In the data rows, the value 128 means zero.
In each game, the first row plays the second. By how much does the first row win? 15 means about a draw, 30 a big win and 0 a big loss. Wins can go round in a circle. Each row has two weighted sums of its numbers, A and B, taken from their middle values. A row wins by its A times the other's B, less its B times the other's A.
[182 145 126 122 126 145 140 153 137 126 108 103 144 135 141 153 136 119
 155 125]
[ 94 107 110 103 154 112 124 116 136 150 124 116  85 118 142 136 123 147
 150 108] 15
[147 109 129 130 124 146 125 157 125 122  99 146 148 148 143 125 134 101
 141 148]
[115 126  83 109 140 141 126 111 122 173 145 144 126 142  96  59 120 139
 171 113] 14
[128 169 125  60 133 114 152 112 131 142 163 136 101 157  88  59 150 108
 113 107]
[136 169 142 125 125 111 160  99 118 129 163 145 110 164 100 103 156  95
 117 114] 12
[165 146 105 111 123 129 146 126 117 127 157  98 142 157  91 116 153 135
 148 136]
[112  92 104 124 153 168 138 139 128 130  87 144 119 136 136 128 112 128
 157 107] 16
[125 129  96 117 119 122 108 136 104 138 149 144 153 146  91  95 178 117
 139 157]
[ 61 129  96 142 114 123 120 118 130  59 156 145 149 156  77  84 164 116
 143 158] 28
[170 133 132 134 112 155 134 140 113 120  98  99 162 107 144 160 110 134
 152 130]
[114 148 169 166 115 129 146 141 124 142 139  77 143 121 143 129 127 120
  76 135] 15
[ 81 106 118 114 160 127  99 106  59 143 124 120 100 111 153 142 102 164
  87 104]
[140 133 135 111 140 104 113  98 138 120 134  99 132 121 156 165 140 159
 145 119] 12
[114 155 185 161 134 120 157 136 117 126  78 150 121 126 138 131 111 109
  80 132]
[162 126 125 114 141 103 116 110 135 123 126  83 128 118 143 167 129 152
 137 132] 17
[130 136  95 124 112 121 101 134 103 130 155  77 149 165 107  86 158 139
 146 167]
[ 98  97 136 150 146 155 124 133 133 168 123 135 120 107 117 119 101 135
 132 129] 22
[101 135 186 163 118 130 159 143 140 133 131 162 120 127 143  59 122 121
  80 124]
[169 112 118  60 101 158 127 146 124 103  93 140 153 131 133 136 144 109
 132 164] 19
[ 98 107 110 103 160 126 117 119 146 147 133 126  87 104 144 146 105 155
  87 108]
[117 172 120 147 118 104 155 118 112 118 157 148 119 169 104 118 137 105
 107 103] 16
[123  94 102 122 136 156 146 145 124 139  85 150 132 121 134 115 122 143
 169 104]
[136 122 139  93 132 108 101 112 152 111 137  82 138 117 167 146 139 158
 128 132] 12
[113 160 194  60 121 127  60 143 125 132  78 142 134 125 138 138 113 121
  80 124]
[103 100 133 155 152 150 125 135 122 146 118 149 128 115 113 125 111 135
 142 124] 10
[124 169 131 131 132 111 164 116 124 135 157 147 119 160 100 109 148 107
 120 109]
[137 112 124 139 111 145 116 171 132 121 112 151 152 147 127 140 151 114
 132 141] 16
[110 178 126 120 127 108 142 118 117 132 154 135 115 163  87 105 142  78
 107 110]
[176 127 130 117 125 156 127 134 137  90  88 104 152 123 141 164 133 141
 149 119] 12
[133 139  94 133 102 122 115 127  93 138 150 147 135 166 102  92 161 119
 132 159]
[188 134 134 123 124 165 150 149 118 117  87  94 158 127 142 145 137 131
  87 149] 15
[134 101 106 106 135 174 149 132 131 136  90 136 130 120 132 133 117 134
 166 112]
[181 122 132 130 122 156 148 149 133  94 104 106 160 136 153 143 126 117
 147 126] 18
[131 158 122 140 115 107 167 125 132 133 147 137 100 171 101 119 145 124
 115 108]
[173 125 126 115 113 148 148 125 132 108  99 101 145 126  75 162 131 128
 153 114] 17
[181 125 117 118 131 145 138 153 144 114  96  96 151 134 143 158 140 115
 157 128]
[116 161 132 116 126 100 148 118 125 149 147 143 110 157  97 124 135 103
 119 115] 15
[177 133 125 120 116 161 153 147 121 122  90 104 135 133 132  59 122 126
 148 120]
[139 125 126 101 135 107 125 125 160 107 130  81 123 103 158 161 122 159
 133 127] 18
[184 131 126 112 112 159 135 144 144  99 107 105 156 125 134 161 128 127
 145 132]
[172 128 122 116  60 152 151 146 123 115 100  93 154 130 126 167 135  60
 160 136] 14
[125 112 165 176 113 129 118 143 112 127 132 149 160 125 132 125 125 137
 104 176]
[110 102 122 103 150 138 110 102 154 158 127 133  95 112 145 129 117 162
 153 110] 8
[152  79 125 104 146 105 124 120 131 106 133  79 121 103 159 152 134 159
 143 109]
[111 169 140 142 128 106 156 115 117 140 166 147 110 153  97 113 147 110
 104  99] 9
[154 126 157 142 130 134 125 129 118 131 128 100 163 117 140 127 104 132
 115 151]
[125 109 138 114 138  99  92 115 130 120 130 139 124 112 168 130 132 134
 134 156] 13
[169 126 154 148 124 129 124 141 115 123 132 109 167 100 124 156 115 129
 109 144]
[159 138 101 113 131 120 136 110 111 139 155 100 146 143  91 121 148 131
 153 130] 13
[175 137 129 125 113 150 145 148 128  98 106  93 159 124 144 170 138 116
 146 129]
[121 165 134 150 136 104 157 119 112 140 146 139 109 160 108  89 156 106
 105 116] 15
[120 105  98 112 139 163 147 155 130 130  95 143 122 121 140 147 123 138
 164 105]
[119 150 173 162 133 126 138 152 141 134 135 155  63 109 146 139 116 118
  83 124] 14
[120 170 112 137 136 110 149 135 140 148 153 143 109 167  93 105 151 101
 121 112]
[148 127 154 161 131 149 121 123 119 115 140  98 166 105 137 147 117 143
 128 145] 15
[130 132  88 132  60 119 106 113 109 149 145 153 138 143  92  89 160  97
 143 155]
[154 155 105 122 135 123 130 101 118 119 151  94 143 143  82 112 145 129
 147 121] 13
[127 121 135 119 125  95  98 127 131 117 136 125 114 120 150 130 136 127
 121 154]
[133 119 130 103 120 102  99 131 144 111 130 136 119  60 160 126 135 144
 130 144] 15
[143 122 124 143  88 149 132 145 120 103 107 148 146 130 150 124 129 111
  87 152]
[150 131 156 151 112 137 127 130  95 135 130 105 157 105 127 142 110 131
 113 139] 14
[166 142 102 125 111 133  60 117 121 154 153  96 144 142  90 131 158 113
 142 129]
[ 98 112 134  60 134 152 129 140 114 155 118 148 140  60 120 128  87 147
 123 128] 28
[131  97  80  60 137 164 151 147 125 129  91 149 130 137 135 146 114 129
 153  72]
[129 145 179 151 123 110 161 141 131 116 138  77 135 123 139 134 106 130
  73 132] 24
[108 169 122 140 134  95 163 126 127 154 159 140 111 168  96 107 142 116
 105 112]
[ 61 150 168 156 120 125 152 133 132 125 124 152 129 130 142 135 120 128
  80  72] 18
[144 103 109 132 131 170 142 131 121 134 101 132 110 135 129 148 114 147
 175 105]
[137 179 133 135 119  95 161 113  59 122 159 145 107 160 100 119 149  97
 114 112] 15
[112 161 177 154 131 112 147 137 116 113 153 144 122 106 142 142 118 119
  79 118]
[127 108 102 101 140 170 165 145 132 132  92 143 124 112 133 138 117 114
  87  92] 17
[154 126 128 113 140 108 112  60 150 115 119  76 122 107 157 154 122 165
 146 138]
[128 102 148 178 107 133 107 137 114 127 130 148 163 121 132 118 123 141
 105 172] 18
[111 148 155 118 146  81 139 126 154 113 144 124  97 133 166 156 118 143
  94 114]
[165  79 149 151 136 144 130 113 117 129 131 115 150  98 129 131 130 138
 132 148] 23
[137 125 149 162 107 140 115 131 109 143 136 159 167 118 138 114 133 125
 106 174]
[146 140 134 105 148  96 114 102 155 134 148  73  63 115 158 158 125 157
  87 136] 17
[173 124 126 122 124 159 142 141 138 124 109  96 156 121 147 167 130 122
  87 120]
[127 106 161 155 109 134 106 153 102 133 124 149 171 127 134 111 117 119
 110 165] 13
[126 161 115 138 127 117 148 138 130 136 164 152  98 153  99 110 139 121
 108 114]
[122 110 137 134 124 111 103  60 134 102 136 141 126 124 148 131 130 145
 125 175] 16
[125 167 129 135 117 112 140 116 125 134 157 140 106 155  94 111 158 100
 106 107]
[125 163 116 131 118 105 148 100 129 121 153 138 119 159  95 114 159 117
 114 110] 15
[150 134 124 100 150 104 114 124 146 126 131  77 128 118 153 162  60 156
 142 124]
[145 123 156 174 126 127  93 144 116 125 126 151 159 122 142 127 133 151
 107 168] 8
[122  95  99 128 150 178 129 159 139 143  88 140 122 126 128 128 107 121
 163 101]
[143 126 145 148 147 136 118 126 132 127 125 107 164 120 125 144 108 137
 115 145] 11
[102 158 184 157  60 121 157 148 139 133 139 146 121 120 138 120 116 126
  78 119]
[144 133 135  99 144 102 122 109 147 130 133  85  63 120  75 157 118 163
 141 137] 27
[ 90 102 130 148 151 155 133 139 107 165 132 147 124 108 127 116 126 160
 132 130]
[112 108  80 106 143 167 134 133 151 130 104 140 116 141 131 151 107 122
 163 102] 12
[150 130 129 106 153 118 110 119 137 115 134 101 128 128 149 165 144 153
 136 127]
[133 106 157 160 107 132  93 154 105 128 137 149 158 101 123 114 132 126
 110 166] 16
[120 174 118 133 113 110 157 116 114 137 160 133 120 151 106 113 158 102
 119 119]
[137 115 158 167 138  81 114 143 118 129 118 158 169 135 145 116 128 118
 114 170] 16
[131  97 116 117 122 164 164 144 125 153 102 143 134 126 134 119 113 124
 168 102]
[127 174 128 131 122 101 159 117 122  59 156 138 110 165 100 126 145 107
 116 107] 19
[112 110 164 172 103 126 103 141 115 124 133 152 163 117 139 129 143 123
 108 164]
[120 111 131 102 131 102  98 118 147 114 130 145 129 128 150 118 128 150
 130 152] 15
[119  99 107 103 134 179 144 159 144 138  81 141 120 120 128 122 124 134
 163 108]
[126 142 188 160 133 113 153 150 122  59 128 141 144 118 142 137 102 118
  65 145] 16
[114 177 129 136 118  95 159 121 132 144 154 143  63 160  95  59 127 106
 117  92]
[118 104 111  98 119 169 137 140 142 145  90 152 120  60 144 143 104  60
 160 117] 27
[ 87 109 111  89 171 115 120 124 146  59 133 128 102 112 142 126  60 148
 141 113]
[131 164 129 129 126 110 147 123 120 127 157 147 105 164  86 119 141 115
 109 108] 9
[156 134 133 101 136 108 115 107 137 124 136  89  63 132 150 148 129 175
 135 132]
[118 115 114 138 141 104  94 128 142 118 138 135 109 126 146 123 145 132
 131 149] 24
[140 132  99 147 115 117 114 126 116 145 145 143 148 161  88  79  60 129
 137 150]
[125 129 127 115 121 100  97 145 134 107 128 142 115 136 166 111 137 138
 132 167] 14
[143 120 126  91 148 105 114 108 134 120 134  92 141 121 148 165 132 140
 150 116]
[127 173 125 135 133 100 151 126 116 149 166 142 113 156  94 117 152 106
 104 110] 15
[147  79 156 144 142 139 150 144 120 117  78 116 172 117  75 142 113 143
 110 150]
[132 167 118 138 120 100 156 115 126 134 174 139 107 153 102 116 153 126
 110 117] 15
[111 172 119 111 129 114 164 120 125 133 159 135 112 162  97 105 149 109
 107 112]
[ 99 146 177 162 129 119 152 165 117 111 151 143 119  60 134 131 110 124
  78 129] 15
[ 92 107 122 110 150 119 121 107 143 145 118 117  85 106 153 136 117 142
 146 103]
[113 162 126 108 110 115 153 124 127 138 167 142 123 152  95 106 152 118
 106 110] 20
[151 131 146 137 117 155 117 129 121 127 136 112 152  99 133 157 114 123
 122 147]
[147 125 131 119 148 110 127 110 147 111 146  82 110 133 160 155 133 146
 139 113] 16
[110 107  80 122 133 167 143 144 138 140  96 142 112 128 142 112 110 127
 159  99]
[124 172 124 118 125 107 164 136 134 137 159 130 116 165  92 117 132 114
 106 125] 10
[ 98 165 119 124 127 107 152 131 146 130 163 139 101 164  90 100 141  60
 101 104]
[134 130  97 125  96 126 103 104 123  59 147 150 143 159 103  96 165 126
 142 151] 5
[169 141 136 106 126 144 146 153 125 112 105 106 158 137 128 178 125 131
 158 124]
[170 132 139 119 117 154 140 141 126 108  93  91 158 137 126 164 136 107
 158 124] 15
[130 102 109 114 122 161  60 140 131 150  84 131 137 130 119 148 130 127
 154 111]
[104 107 109 110 152 126 108 101 143 137 125 121  93 121 144 142 109 173
 154 108] 20
[194 147 121 119 117 158 153 155 131  97  91  96 160 140 136 168 118 135
 143 137]
[133 108 125 122 125  96 107 121 123 129 132 135 110  60 162 132 132 146
 121 145] 11
[172 137 123 140 128 149 146 141 142 100 108 102 160 128  75 154 123 128
 155 137]
[116 147 186 174 133 114 145 128 127 126 144 148 134 140 147 140 110 123
  91 132] 17
[115 102  80  60 127 166 136 136 137 125  91 153 142 132 139 123 122 141
 161 103]
[140 117 149 158 120 130  88 142 121 140 139 147 163 103 135 115 128 134
 106 175] 13
[118 109 112 105 145 163 137 145 138 146  97 134 133 129 138 130 108 120
 160  96]
[121 171 124 139 132 111 159 114  59 140 157 140 113 168 100  86 152 103
  99 114] 24
[123 177 132 134 120 100 131 129 122 134 147 133 103 155 101 108 155 108
 117 124]
[103 117  83 110 140 133 123 106 118 167 148 144 121 142  88  88 143 135
 157 105] 16
[122 172 116 129 135 105 136 125 129 138 160 143 107 138 108 102 145 116
 112 100]
[145 133  80  98 137 112 121  86 152 101 121  87 133 115 172 162 132 146
 132 119] 19
[116 107 106 109 149 173 138 147 135 139  89 142 125 119  75 140 125 114
 160 105]
[129 117 149 148 116 125 102 143 116 139 134 152 138 119 134 118  60 127
 109 171] 22
[128 167 127 128 131 107 158 116 129 140 160 138 113 159  96 110 152 123
 110 108]
[162 129 155  60 136 128 124 135 110 132 137  97 173 100 133 144 132 163
 123 147] 10
[111 161 132 129 115 100 156  60 125  59 155 140 107 153 115 101 143 115
 106 108]
[164 122 139 123 135 117 107  98 145 122 121  83 129 123 160 163 135 150
 147 133] 16
[136 127 132 106 143 106 112 105 135 120 138  70 117 115 150 150 127 158
 152 124]
[160 129 148 148 131 140 123 132 122 124 142  77 172 116 140 140 112 134
 118 141] 15
[113 156 172 156 133 125 163 135 120 123 131 152 131 116 146 120 119  60
  84 130]
[115 156 187 164 123 113 131 146 127 119 140 131 142 118  75 139 102 119
  87 125] 2
[122 164 121 147 141  96 157 120 128 133 159 128 119 152 101 105 161 109
 103 103]
[140 115 135 113 140 106  96 115 133 109 126 130 118 131 156 138 137 156
 123 161] 10
[123 171 128 134  60 110 162 122 130 129 152 134 118 170 106 110 132 104
 107 108]
[167  79 122 119 122 155 129 140 128 102  97  97 164 130 128 153 148 124
 147 121] 28
[145 114 130 130 122 103  84 130 127 115 132 137 117 139 145 140 132 143
 129 163]
[161 153  95 113 137 122 125  94 116 146 160  89 146 130  99 123 145 124
 150 130] 16
[120 100  98 118 144  81 115 122 140 146 126 122  93 106 148 144 126 148
 139 109]
[129 110 151 165 112 138 104 145 129 124 130  77 154 130 133 124 143 139
 112 160] 15
[164 136 130 102 136 105 117 113 139 133 137  76 129 105 170 147 132 148
 125 122]
[141 132 125 115 152 105  87 130 136 124 129 134 115 115 171 134 130 144
 126 159] 13
[128 160 128 135 124 114 159 106 117 126 150 138 111 156 104 119 158 109
 117 118]
[122  94 108 116 123 159 129 158 127 141  89 146 116 131 133 127 113 142
 162  98] 14
[107 173 128 127  60 110 166 114 129 137 147 126 115 164  99 112 140 105
 108 119]
[121 170 128 143 123 106 159 123 112 138 155 142 107  60  90  90 147 103
 111 111] 11
[114 115 149 153 109 131 105 150 112 132 133 157 162 119 145 116 131 133
 117 166]
[119  96 107 113 137 177 139 152 141 154 100 127 116 127 130 136 132 126
 163  96] 14
[172 142 130 114 123 157 137 152 134  93  94 104 154 132 127 165 133 139
 155 131]
[133 107 106 120 133 161 146 169 139 147  92 142 122  60 128 131 118 144
 163 107] 19
[117  99 105 124 139 160 156 139 143 132  94  77 118 131 138 134 122 124
 157 109]
[190 135 133 127 109 166 130 139 127  96  97 105 153 125 127 139 146 130
 155 123] 11
[153 124 132 108 148 107 115 114 144 112 129  86 115 105 159 168 126 153
 133 133]
[113  91 111 124 121 160 138 133 142 153  89 136 122 131 138 125 125 121
  87 102] 14
[133 119 156 163 107 140 113 137 116 142 124 154 168 103 130 119 132 122
 116 176]
[143 131 101 137 118 127 101 128 118 140 149 137 135 147  90  84 165  60
 145 152] 13
[129 115 155 170 134 130  94 147 117 126 134 163 156 126 130 109 141 126
 106 165]
[121 108  99 121 129 164 153 149 151 149  96 133 125 119 139 138 127 119
 165 102] 18
[176 136 129 126 118 156 145 131 127  97  96 102 162 126 142 165 134 133
 142 133]
[143 120 163 158 113 129 106 143 126 133 137 154 151 118 130 113  60 118
 108 180] 16
[182 125 130 120 125 155 138 144 127  98 102 106 161 120 145 152 118 125
 150 119]
[148 135 132 114 154 108  97 122 140 121 134  89 116 109 153 161 114 167
 138 126] 17
[ 95 101  80 104 152 125 122 116 143 139 132 129  94 131 148 142 125 163
 152 104]
[139 107 110 124 134 168  60 143 138 139  88 142 123 130 129 128 119 123
 156 104] 9
[165 133 116 113 131 152 140 141 132 121 102  98 143 135 128 148 115 122
 144 131]
[152 123 169 161 147  81 124 129 115 142 144 109 153 106 143 138 111 148
 118 166] 10
[131 106 107 125 121 169 147 155 136 134  91 140 108 127 123 143  60 119
 150 104]
[139 124 127 119 143 104 118  60 147 107 132  90 123 127 145 157 128 162
 138  72] 25
[137 120 141 164 132 134 103 154  91 130  78 156 151 111 136 128 126 140
 110 174]
[136 103 112 116 128 160 130 134 138 145  92 127 118 128  75 142 123 145
 158  95] 14
[149 125 157 170 144 142 135 124 121 110 121  99 174  98 133 154 114 123
 119 144]
[128  98 115 109 143 158 145 135 132 143  91 146 107 125 135 129 117 128
 152 113] 13
[149 128 125 114 130 111 104 121 157 119 129  80 123 110 165 157 139 152
 138 134]
[170 123 134 113 114 156 132 142 132 114  94 103 155 143 140 154 128 128
 150 138] 14
[183 126 134 113 112 155 142 145 129 103  92  97  63 135 142 180 122 133
 149 120]
[141 136  93 134 107 118 104 119 114 154 151 140 140 154  92  93 176 107
 138 150] 20
[146 145 102 143 129 139 127 105  59 130 145 111 145  60  90 117 163 128
 161 137]
[154 143 106 113 119 135 125 102 108 138 141  93 145 144  91 122 154 113
 154 138] 14
[118 105 114 110 135 169 136 151 134 134  91 136 126 130 137 126 136 119
 166 105]
[113 174 122 125 124 110 162  60 121 135 151 143  93 153  99 105 146 115
 119 122] 16
[137 105 108 104 132 160 140 141 149 140  97  77  63 133 133 128 124 134
 161  87]
[ 61 145 130 110 146 105 116 110 140 107 135  86 136 116 152 164 130 160
 133 123] 22
[122 165 119 125 143  81 151  60 124 134 152 136 111 169 100 114 160 106
 113 109]
[113 107 113 114 128 163 142 143 138 138  93 148 123 115 139 148 111 138
 162 100] 10
[184 137 133 116 123 147 140 149 131 109  85 113 142 131 137 164 120 126
 158 122]
[132 129  94 148  97 110 112 124 107 139 146  77 153 142  75  97 154 109
  87 152] 23
[119 129 124 119 119 104  77 134 129 120 136 130 121 121 149 130 144 142
 136 146]
[123 120 154 167 114 128 112  60 106 113  78 154 151 114 140 113 133 124
 105 172] 21
[128 108 111 132 117 169 154 148 133 126  84 140 111 128 134 120 122 119
 152  98]
[134 177 126 137 120 109 155 117 114 128 159 131 120 156  87  93 148 103
 109 106] 15
[120 103 118 109 137 171 143 145 137 134  98 143 109 117 133 137 131 123
 157 101]
[119 123 151 159 127 132 120 152 110 127 130 146 187 103 138 116 136 125
 105 168] 15
[115 163 124 141 134 112 160 124 137 140 158 150  95 157  97 111  60  85
 114 116]
[119 102  80 116 138 166 148 146 150 144  91 143 121 138 123 130  92 132
 160  97] 11
[114 173 129 129 118  97 162 127 116 143 151 137 114 167 103 117 151 113
 101 117]
[123 104 103 101 135 170 142 139 141 135 107 141 120 131 127 138 112 133
 155 102] 13
[115 163 120 138 129 116 163 111 121 144 154 148 104 168  92 100 147 114
 100 106]
[144 137 161 155 127 149 117 124 124 132  78  89 166 116 134 143 123 146
 125 140] 16
[138 129  91 141 106 126 118 116 106 149 146 147 137 155  86 101 164 119
 139 146]
[ 92 112 138 152 144 149 128 138 130 152 133 142 130 110 133 135 113 146
 130 115] 16
[126 100 106 127 137 166 148 146 121 128  90 130 125 125 131 135 107 124
 157 104]
[ 93  88 138  60 136 157 112 131 125 164 121 143 116 115 139 117 104 141
 129 124] 15
[102 110 114 105 150 120 104 116 146 147 128  77  98 119 152 145 109 147
 146  99]
[163 122 127 117 103 162 145 137 132  93  98 103 160 138 143 170 128 131
 147 134] 19
[134 101 104 112 138 170 135 155 150 141  83 143 115 128 134 146 107 129
 157 108]
[123 107 105 108 131 171 150 145 149 138 103 140 123 133 134 142 116 115
 157  98] 18
[169 132 129 117 109 162 145 143 129 100  94  81 165 116 141 169 133 124
 143 130]
[195 119 140 133 132 154 148 142 137 113  91  97 163 140 147 153 123 115
 149 133] 14
[123 120 146 168 117 136 115 163 109 137 129 166 166 110 136 107 124 126
  98 177]
[130 136 134 102 138 104 129 106 140 111 127  67 128 105 153 166 129 172
 133 135] 13
[120 120 155 157 120 113 118 156 122 132 127 149 162 116 143 115 136 130
 115 173]
[ 89 110 117 105 158 123 112 113 149 149 121 132  87 125 147 133 123 147
 157 100] 14
[142 114 123 131  95 148 114 179 122 121 108 140 139  60 147 129 142 110
 142 148]
[153 130 156 149 120 135 120 116 115 128 135 101 173 108 136 134 126 141
 124 155] 14
[168 131 121  91 143 103 117 113 143 100 128  92 132 105 148 149 118 169
 135 128]
[120 117 123 116 139  98  95 124 149 116 128 141 130 133 157 123 141 141
 126 158] 16
[123 160  80 131 117 118 161 127 111 136 154 146 108 156  95  96 145 110
 118 103]
[125 118 147 167 137 135 101 160 111 111 134 151 160 128 125  98 128 103
 115 167] 16
[107 105 107 102 162 111 112 110 152 153 122 126  90 124 145 134 139 165
 150 104]
[129 173 126 146 131  98 158 108 142 146 172 141  97 148  96 123 146 118
 117 113] 14
[127 107 153 175 120 139  99 151 102 132 128 154 158 134 135 126 106 131
 108 169]
[155 138 122 100 145 107 123 101 141 114 150  87 119 112 155 152 131 163
 144 114] 15
[133 115 163 164 108 139 113 145 117 147 133 151 153 120 133 121 116 129
 116 180]
[131 114 134 115 120 104  60 133 146  59 137 133  63 128 160 135 145 150
 138 153] 17
[ 97 101 137 139 139 157 115 127 128 165 129 137 128 105 130 115 107 157
 124 109]
[139 136 104 148  60 121 105 123 105 138 143 142 147 136  97 100 156 122
 135 151] 16
[139 115 134 110 133 104  93 122 144 107 140 132 109 131 152 140  60 122
 134 148]
[139 145 139 106 150 108 124 107 152 107 126  73 125 119 157 156 130 158
 137 125] 13
[138 113 149 155 123 129 110 141 122 121 129 167 161 113 126 115 127 131
 108 172]
[121 148 192 168 123 124 134 155 123 126 153 143 136 118 135 134 123 124
  86 126] 14
[141 144 135 118 150 124 115 111 164  94 129  85 129 112 147 164 137 145
 140 139]
[136 116 160 161 132 133  96 146 113 114 136 153 147 120 133 121 123 132
 108 166] 10
[121 177 131 126 117 106 154 113 123 136 154 144  63 161  89 114 149 105
 110 107]
[142 144 136 101 137 100 120 111 137 111 134  78 118 101 143 163 134 153
 140 148] 15
[ 91 108 109 106 156 118 119 110 148 149 129 131  94 108 154 142 117 161
 145  95]
[112 114 107 121 128 154 154 144 132 132 101 126 114 135 129 135 110 139
 170 106] 15
[143 131 133 108 146  98 107  60 145 121 143  89 134 116 160 157 129 158
 133 129]
[ 61 117 134 101 132 100  81 151 131 110 144 135 112 128 154 147 136 143
 129 166] 6
[152 132 164 155 120 145 142 127 109 126 142 108 171 111 128 140  60 131
 121 155]
[132 108 154 165 115 134 107 153 117 142 119 151 171  60 140 123 136 116
 109 176] 14
[119  91 107 112 137 156 139 167 127 150 101  77 111 143 130 135 110 107
 156 110]
[123 134  80 130 113 124  96 123 101 151 154 150 144 165  88  89 175 120
 144 143] 15
[118 169  80 126 112 109 166 114 124 133 166 146 117  60  99 128 145 104
 113  97]
[137 141 102 136 124 121  96 116 125 154 158 153 141 145  97  93 145 109
 134 158] 11
[122 152  80 117 138  92 141  60 150  95 139 119  93 139 164  59 129 141
  94 113]
[132 164 125 157 125 107 149 118 125 134 156 142 118 136 101 107 154 101
 110 105] 13
[153 136 139 119 148 109 120 123 149 125 133  78 131 127 159 182 108 157
 141 130]
[ 97 144 181 166 134 122 148 134 131 131 137 145 140 121 142 139 108 141
  80 124] 17
[128 168 125 137 125 118 167 111 122 129 167 148 121 162  88 102 146 112
  99 106]
[129  86 100 111 134 171 141 142 135 138  92 147  63 130 119 140 114 122
 167 104] 15
[157 118 127 124 113 150 129 160 126 119 107 151 147 145 145 126 131 108
  87 161]
[140 115 130 121 127  97  91 115 154 132 140 138 125 131  75 119 137 151
 127 151] 21
[121 166 131 133 125 109 149 109 124 125 158 141 106 160  90 114 147 118
 110  72]
[154 129 137 104 151 106 113 104 146 105 147  80 125 109 155 158 136 130
 146 128] 14
[121 100 100 122 127 168 137 142 142 133  91 132 132 134 125 135 119 147
 147 117]
[129 123 125 122 125  97 102 113 145 118 132 137 141 129 156 126 143 132
 127 159] 15
[148 115 133 118 121 101 106 115 133 120 139 134 110 127 152 126 135 138
 133 168]
[112  93 113 109 136 169 152 135  59 144  98 138 117 130 129 138 121 137
 162 103] 12
[ 84  99 114  98 157 126 121 113 168 151 130 134  78 110 153 124 129 146
 151  96]
[162 135 130 129 110 159 149 144 142 113 103 102 167 120 136 167 127 139
 147 126] 16
[112 130 136 111 128 107  89 136 127 120 139 140 113 119 149 124 136 136
 127 167]
[115 156 162 120 139  95 146 109 153 110 140 125 107 132 166 135 138 142
  94 115] 18
[184 123 123 118 135 152 144 146 137 113  97 101 163 117 128 148 131 135
 142 129]
[118 159 132 131 132 100 167 128 130 149 158 154 115 149 105  99 141 106
 104 119] 12
[ 61 120 139 116 147 101 101 141 128 109 132 136 131 127 149 131 136 147
 138 150]
[ 95  99 121  91 151 120 121 123 159 143 126 130  87 136 155 143 112 169
 153 108] 19
[128 171 121 134 128 102 149 123 137 138 163 140 108 156  97 113 158 102
 102 124]
[157 118 160 151 132 132 135 138 116  59 135 104 166 114 143 136 116  60
 124 150] 17
[122  93 109 134 133 167 151 158 123 150  80 131 129 130 129 140 110 146
 156  94]
[117  79 113 123 141 159 140 150 141 136 100  77 114 126 120 136 126 140
 156  99] 20
[163 143 107 133 121 131 138  89 107 141 148  92 150 141  88 114 157 119
 148 129]
[130 125 129  60 138  96 115 110 141 124 144 134 118 123 150 130 140 142
 129 166] 7
[151 133 132  97 144 102 114 115 148 127 148  93 131 114 148 155 132 153
 137 126]
[126  79 129 124 123 108 170 122 114 121 156 126 106 160  75 108 150  91
 107 115] 22
[175 123 123 122 111 156 140 148 132 110  97  96 163 121 145 157 131 130
 150 135]
[ 61  92 103 112 148 168 152 147 126 138  95 147 116 122 132 117 123 130
 163 100] 13
[173 131 127 112 128 155 142 140 137 104  98  99  63 144 135 157 134 128
 154 117]
[152 138 164 161 150 140 112 125 120 133 141 104 163 116 130 145 116 147
 121 141] 19
